128 stands for zero in the data rows.
Some points, one per row:
[179 117  74 133 131 131 180 124 132 129 127  76 186 197 179 179 137  96  66
  86  96 131 154 167 151  78  77  77 123 162 139 160]
[122  91  58  63 146 148 247 120 108  85 119 140 178 180 176 127 119  84 112
 132 106 112 173 140 122 104 106 171 124 155 140 124]
[177 105 101 143  85 168 139 151 137  63 110  55 133 255 177  89 143  67  82
  56  93 104 165 151 128  56  66  90 175 148 163 186]
[136 109  73  58 136  80 177 153  87  82 105 117 147 181 155 134 137  73 104
  85  79 164 185 130 170  66  96 111 149 115 177 152]
[126  68 154 139 129  94 106  98 136 147 150  99 151 117 109  98  49  98 103
 128 156 123 115 105  84 139  96 195 119 133 131 178]
[ 90 160  85  93 127 159 125 125 148  58 119 105 126 176 174 124 109  80  71
 111 138 159 131 148  77 127  74 102  74 126 179 193]
[ 99  88 104 121 169 142 163 133  59 142  53  89 168 204 192 168 144  92  38
  49 138 183 169 172 152  97  99  83 158 171 181 148]
[131 138  97  99  96 114 188 139 147 139 130 133 153 176 177 184 138  92  89
  62 120 168 154 156 104 123  83  87 121 134 144 169]
[ 92 119  83  88 143 147 169 125 109 107 129 133 160 155 205 143 123  94 143
 107 149 166 170 106 161  98  74  81 150 159 122 151]
[126 163  87  87 145 113 158 140  93 107 130 162 121 163 152 127 116 106  76
 137 120 131 135 143 149 118 106 131 183 146 125  77]
[137 166 126 113 126 155 128 149 170  84  93  84 154 161 187 163 179  97  70
  96  78 127 129 176 134  70  62  93 123 169 167 178]
[144 141 126  79  96 120 132 183 114 108  97  79 130 217 182 171 165  61  59
  71  71 128 171 175 145  96  87  79  98 153 159 170]
[100  83 142 143 122 160 110 121 154 108 146 133 131 202  57 139  88 122 132
 143  85 204 107 141  97  79  71 133 173 141  95 143]
[215 207 185  71  46  63 132 154 217 200 114  29   0   7  82 175 255 232 233
 120   4  24  84 184 187 239 255 164  44  27  44 124]
[150 207 165 177 156 124  94 124  90 164 165 149 105  58   0  86 123 205 248
 199 117  74  62  57 132 136 199 187 141  78 100 107]
[145 156 132 140 142 103 130 156 123  90 107 117 161 195 130 112 147  90 150
 160 179 195 200 116 126  76 116 126 202 135  98 134]
[ 88  79  87  62 122 111 162 142 158  83  92 133 173 169 198 164 157  89  79
 103 156 177 156 165 139  55  81 126 126 119 177 117]
[184  79  89  53  74  79 191 171 143 127  80 105 140 206 225 190 149  81  74
  42  78 140 183 198 184 137  87  24  62  85 168 191]
[152 129  94 131 178 154 118 126 133  96 155 154 162 174 132 101  69  57  78
 167 143 181  97 161  95  65 111  88 114 149 148 139]
[102 110  92  89 192 168 128 156 150 110  99 137 186 144 181 133 115  69 128
 144 109 105 152 155 133  93  86 107 111 139 139 172]
[175 225 199 109  80  70  42  93 179 177 185  95  35   8   0 109 210 255 227
 199 102  43  26  77 195 217 168 129 160  76  14  72]
[112  98 126  99 119 162 171 161 153  82  84 103 126 210 231 175 120  55  43
 127 115 160 211 189 104  53  48  63 117 119 190 147]
[138 133 137 206 107 144  62  72 146 169 162 109 159 158  85 101  99 138 174
 178 162  99 151  90  74 131 172 187 161 152 121 108]
[ 76 131 100 187 145 113 165  91  92 131 191 142 136 159 162  60  97 122 127
 120 180 144 128  51  55 164 141 145 185 149 145 109]
[174 116  89 128  78 163 146 129 112  96  75 140 144 154 199 176 152  81  87
 116 127 150 138 183 136 105  70 127 141 120 133 137]
[135  88 145 149 128 149 175 121 111 111 141  89 187 118 177 132  80 115  87
 120  85 160 160 151  99  97  96 119 117 138 149 152]
[ 99 119  86  88 140 157 172 204 131  96  40 114 151 135 185 178 115  83  73
  70  87 179 169 137 147 112  74  51 105 173 133 209]
[121 137 123  78  86 175 133 130 123 101  91 182 156 151 152 128 121 135 119
 125 206 140 164 155 103 106  53 147 126 214 150 151]
[ 99 110 143 140 144 123 112 103  96 148 123 181 170 118  84  80  86 165 173
 151 187 115  85  63 106 104 192 183 156 138 121  82]
[109 166 174 149 121  84  47  91 124 215 192 147 114  43  99  52 116 201 166
 142 157  80  99 119 137 158 210 163 143  82 123  99]
[ 94 153 151 139 186 120 154  81 101 199 143  84 118 119  41 142  54 136 153
 160 136 154 108  90  92 156  92 156 148 149 130  77]
[128 135 172 146 131 105 121 139 137 186 177 106 107  85  57  59 131 152 214
 203 144  85  58  62 138 152 227 183 133 181  30  41]
[ 93  73 137 127 119 108 215 112 121  83 178 124 121 119 157  82  92 114 182
 162 125 154 135 101 105 116 156 164 175 131  79 148]
[140 141 103 144  99 111  89 161 129 101  92 142 157 196 150 143 108  98  82
   8  82 155 184 134 126  74  61  90  84  91 166 173]
[161  82 164 106 148 201 132 149 104 127 111 155 137 145 140  94 126  74 163
 157 190 176 150 107 130 103 115 129 134 188 135 101]
[175 104  85 129  97 123 148 131 139 105 114 118 141 164 225 215 161 138  74
  34  68 171 178 206 110 110  32  28  90 129 186 177]
[161 121 121 117 161 156 177 150 117  85  56 129 153 192 173 136 139  61 117
  59 165 150 148 163 133 124 103 114  87 162 187 175]
[ 71 158 127 116 127 153 127 138  90 112  69 172 162 166 135 102 136 116 125
 102 152 112 148  98  77 102 113 137 165 160 179 161]
[121 160 185 182 152 125 107 132 147 210 188 138  95  69  37 124 119 151 214
 166 131  70  68  49 119 163 155 234 161 130  88  87]
[150 140  88 123 126 115 134 167 144  58 101  80 179 177 223 141 116 117  98
  50 135 160 179 144 170  83  53  72  24  99 174 158]
[124 157 105  81 125 112 156 181 166  96  88  96 119 168 212 182 161 129  59
  55 117 185 193 174 152 106  59  47  67 105 183 185]
[147  93 151 136 182  95 124 153  94 100 143 156  97 116 119 113  52 118 141
 153 136  97  73 120 134  65 161 170 151 129 123  95]
[140 152 104 124 117 130 129  46  80 158 153 165 101 131 166 137 111 173 109
 108 161 159 101 175 125 129 140 100 163 143  74  95]
[151  72  73 163 144 148 102 101  76  82  79 116 200 175 150 188 124  99  64
  48 124 177 187 163  72  80  63 141 128 157 179 176]
[108  94 155 132 136 117 113 143 163 139 101 174 135 170 182 148 121 115 138
 105  66 138 175 140  87  70 102  76 134 136 181 138]
[113 126 130 113 114 122 142 160 152  86  83  88 107 141 148 183 123 108  75
  91 140 173 171 162 171 101 100  97 110 133 191 180]
Here are 16 more points, each followed by its number:
[110 170 157 165  95  82  31 103 147 223 167  99  97  10  92  88 159 206 206
 216  65  10  52 117 152 223 213 190  86  87  51  77] 0
[105 103 141 173 161 111  95  68  78 142  89 123  92  99  56  62 109 175 197
 222 149  75 120 115 138 117 187 234 172 142 100  88] 1
[159 192 186 163 101  93  73 110 211 145 177 120  34  12 126  96 162 226 214
 179  81  50  87 102 165 224 234 174 129  35  29 132] 2
[138 113 177 164 126 113  89 146 147 174 184 156  88  83 125  63 133 115 153
 179 134 118 113  89  61 164 160 148 129 144 104  56] 3
[122 107 131 120 148 132 157 117 127 117 102  86 171 190 137 102 115 115  90
  99 177 133 126 125 126  81  89  93 140 127 153 121] 4
[133 104 136 173 173 138 137 110 141  89 111 155 131 126 160 102 115 124 134
 168 179 138 118 105 105  89 120 151 202 105 147 145] 5
[180 201 182 141 100  67  96 102 167 171 139 126 125  24  37 121 182 196 217
 181  98  75  84 104 204 255 255 171 112  29  55  63] 6
[171 128 102  85 148 158 180 175 146 132  82 134 139 232 219 153  68 107  69
  45  88 175 167 185 118 116  37 113  84 146 198 194] 7
[103 100 132 101 146 121  91 166  95 133 148 127 165 113  99 137  81  76 106
 103 128 145 169  66 102 128  94 109 104 120 136 158] 8
[ 98  95 100 104 145 169 131 142 107  68 181 169 129 137 110 150 114  87 119
 119 157 134 126  79 137 117  86 148  90 124 166 139] 9
[140 177 115 129 170 160  74 183 118 117 141 139 138 158 108 107 107 113 104
 127 182 148 112 136 124 125 146 143 141 153 141  82] 10
[129 145 111 127 139 170  72  97  98 100 167 169 169  98 114  94  66 185 171
 154 166 165 119  97 111 150 123 155 163 139 150  88] 11
[164 153 152 141  99  79  77 139 150 190 184 131  67  80   0 107 170 201 181
 215  91  26  17  87 157 211 224 195 127  86 108  86] 12
[102  76 101 153 121 132 119 116  65 144 167 169 173 151 152 128 136  62  77
 138 135 141 143 131  60 101 141 127 175 195 158 192] 13
[161  82 144 124 125 179 145  89  72  86 181 175 151 149 109 138  54 108 141
 111 151 115 120 122 132 172 129 150 167 172  98 128] 14
[143  71  97  83 146 160 171 182 126  64 100  63 133 181 188 226 157  97  37
  20 104 162 214 169 108  54  74  38  66 123 156 160] 15
Which of these numbered points is nearest to each point below, looking only along the 6 directions in which the first points spread most? Its number follows each.
[102 138 108 174 173 122 134  86 120 106 137 148 137 112 163 109 106 104 116
 158 144 141  83  67 119 136 120 126 117 201 151 140] > 5
[118 129 138 137 116 103 102 144  57  92 104 100 143 159 175 182  93 141 113
 124 133 140 138 139  87 124 118 153 160  97 203 177] > 8
[147  67 126 142 138 130 190 130 105  97 111 121 113 184 164 170 155  97  85
 102 138 149 154 113  85  88  98  64 120 182 160 141] > 4
[234 151 181  66  47  69 109 164 161 161 134   0   1   0  70 175 255 255 185
 113  27  30 112 197 255 255 201  57  27  41  62 153] > 2
[ 90 108 136 181 182 118  98  98 164 152 124 184 127  96  56  89  82 107 155
 192 159  79  87  92  78 125 209 179 118 143  59  78] > 1
[138 106  73 163 161 157 139 159  76 125 160 111 134 134 118  55  87 138 139
  96 153 161 155 107  71  91 144 113 118 134 102 194] > 8
[ 83 103 101 103 126 189 143 115 139  83  82 116 158 164 177 155 137  86  70
  58 107 143 195 175 124 108  86 104 122 165 153 179] > 7
[137  99 114 111 148 183 127 110 104  47 150 112 152 148 152 154 109 107 131
 105 159 168 131 157 101 114  94 126 120 157 157 143] > 4
[115 144  99  91 107 120 159 190 135 112 126  90 111 156 231 203 175  55  55
   0 119  98 202 188 196 132  51  14 122 117 182 192] > 15
[121 112 129 152 120 152 147 162  99  99 124 123 185 178 142 107  85 106 133
 147 125 110 155 118 138 155 119 145 166 172 160  89] > 5
[157 159  71  86  94 170 133 187 204 135  88  81 128 222 218 218 170  96  30
   0  61  99 170 221 219  92  74  78  47  79 149 244] > 15
[ 92 105 203 161 100 170 141  87 103 190 168 131 137 138 100 141 111 138 146
 167 192 157 160 114  54 107  95 147 168 160 108 161] > 14
[105 111 122 131 130 109 109 160 131 127 137 131 170 189 135 138 113  90 125
 166 171 157 115 127  79 123 119 147 119 120 179 119] > 9
[ 96 122 194 118 196  49  56 123 138 176 160 130 133  57  54  75 148 170 135
 238 152  95  40  48 138 203 205 223 107 133  82  55] > 1
[143  76 108 157 143 123 130 136 140 114 122 134 162 182 105  82  94 101 166
 114 202 101  42 144 121  78 144 154 165 176 159 139] > 5
[122 114 168 123 155 116 144 114 130 144 156 158 166 125 138 101  78 136 154
 137 135 189 132 111 144 174 113 211 131 141 108  72] > 14
[145 120 136  82 144 190 159 120 136 160  86 127 124 142 197 159 124  42  48
 124 114 171 141 126 121  89 105  65 145 124 166 128] > 4
[ 92 167 211 153 197 118 118  79 109 175 163 156 154  47  61  84  67 205 189
 184 168 110  74  59 124 146 144 177 155 101 104 104] > 1
[167 175 215 165 107  74  53 136 134 148 163 139  73  14  23 132 172 234 224
 188 102  69  64 111 163 229 229 147  92  92  64  74] > 0
[ 86 143 117 135 127 174 153 124 101 118 154 181 115 121  95 118 116 125 129
 207 168 124  92  89 127 156 136 166 180 161 145 120] > 11
[ 79 141 152 189 119 158 158  98 124 142 120 120 176 165 185 117  59  95  45
  84 158 164 162 111  98 148 109  65 151 137 142 137] > 13
[135 141 179 131 134 133 108 127  81 127 200 170 136 109  92 102  96 136 231
 219 160 114 121 112 103 183 166 175 132 104  68  73] > 1
[121 109 114 154 138 153 159  77  80 121 149 135 192 128 140 140  74  67 141
 124 123 124  99 129  54  51 107 115 152 157 101 131] > 13
[ 71 127 113 148 145 129 134 112  81 103  84 198 146 161 115 115  68  99 137
 167 197 173 133 108 110 133 129 100 160 110 106 139] > 5
[ 89  93  98 115 144 157 102 143 142 106 161 141  96 131 120 110 143 127 143
 136 153 124 142 129 101  72  71  83 169 128 155 131] > 10
[182 186 205 162  87  81  38 100 154 200 185  83  75  21  41  98 202 255 255
 192  93  27  27  77 185 250 220 183 109 101  46  88] > 0
[132 181 186 185 125  34  73  94 166 224 154 152  90   0   0 116 202 228 212
 178  89  32  48  88 213 219 242 152  93  35  30  65] > 0
[179 217 148 135 103   0 116 110 188 202 185  71  18  28  12  85 194 255 255
 203  86  20  66 100 215 247 232 156 107  36  46  95] > 6
[ 51 123 157 150 167 145 147 159 129 122 138 132 132 108 109  61 110 117 157
 135 143 127 112  72 111 145 101 133 159 187 120  88] > 5
[142 134 104 110 158 146 157 117  95 131 117 141 166 134 138 134  80 123 109
 112 119 157 131 145 146  70  71  90 117 159 151 115] > 4
[215 220 190 176  78  82  70 148 220 195 129  28   0   0  36 161 242 243 255
 152  64  29  48 105 229 255 220 187 103   0 124 132] > 2
[ 62 124 132 127 141 158 140 136 146 171  97 124 142 128 137 110 118  89 113
 126 134  92 161 106  85 114 171 157 157 142 148  97] > 9
[140 111  87 126 144 161 149 142 130  29 146 151 127 232 220 171  82 109  58
  68  79 186 163 200 137  66 142 131 105 125 159 148] > 7
[128 166 139 140 145 114 117  98  74 161 137 187 111 143 157 140 125 144  87
 163 150 140 132 103 143 122 117 152 139 132 142 110] > 10
[114 128  99  72 127 109 167 188  78 133 104 110 105 137 145 202 145 114  30
  81 119 167 194 205  93 121  95 103 120 146 201 135] > 7
[127  63 127  72  96 118  93 140 144 139  92  92 153 201 188 143 102  75  38
  64 150 188 209 179 127 116  64  63  89 119 140 121] > 7
[103 120 175 142 103 126 127  77 125 126 174 182 155 138  83  64 125 170 143
 181 139 119 131  72 168 148 159 153 155 162  91 119] > 3
[188 200 186 143  99 105  70 157 147 234 168  89  12  35  33 112 163 241 222
 174 122  73  43  87 162 180 232 245  65   7   0 123] > 2
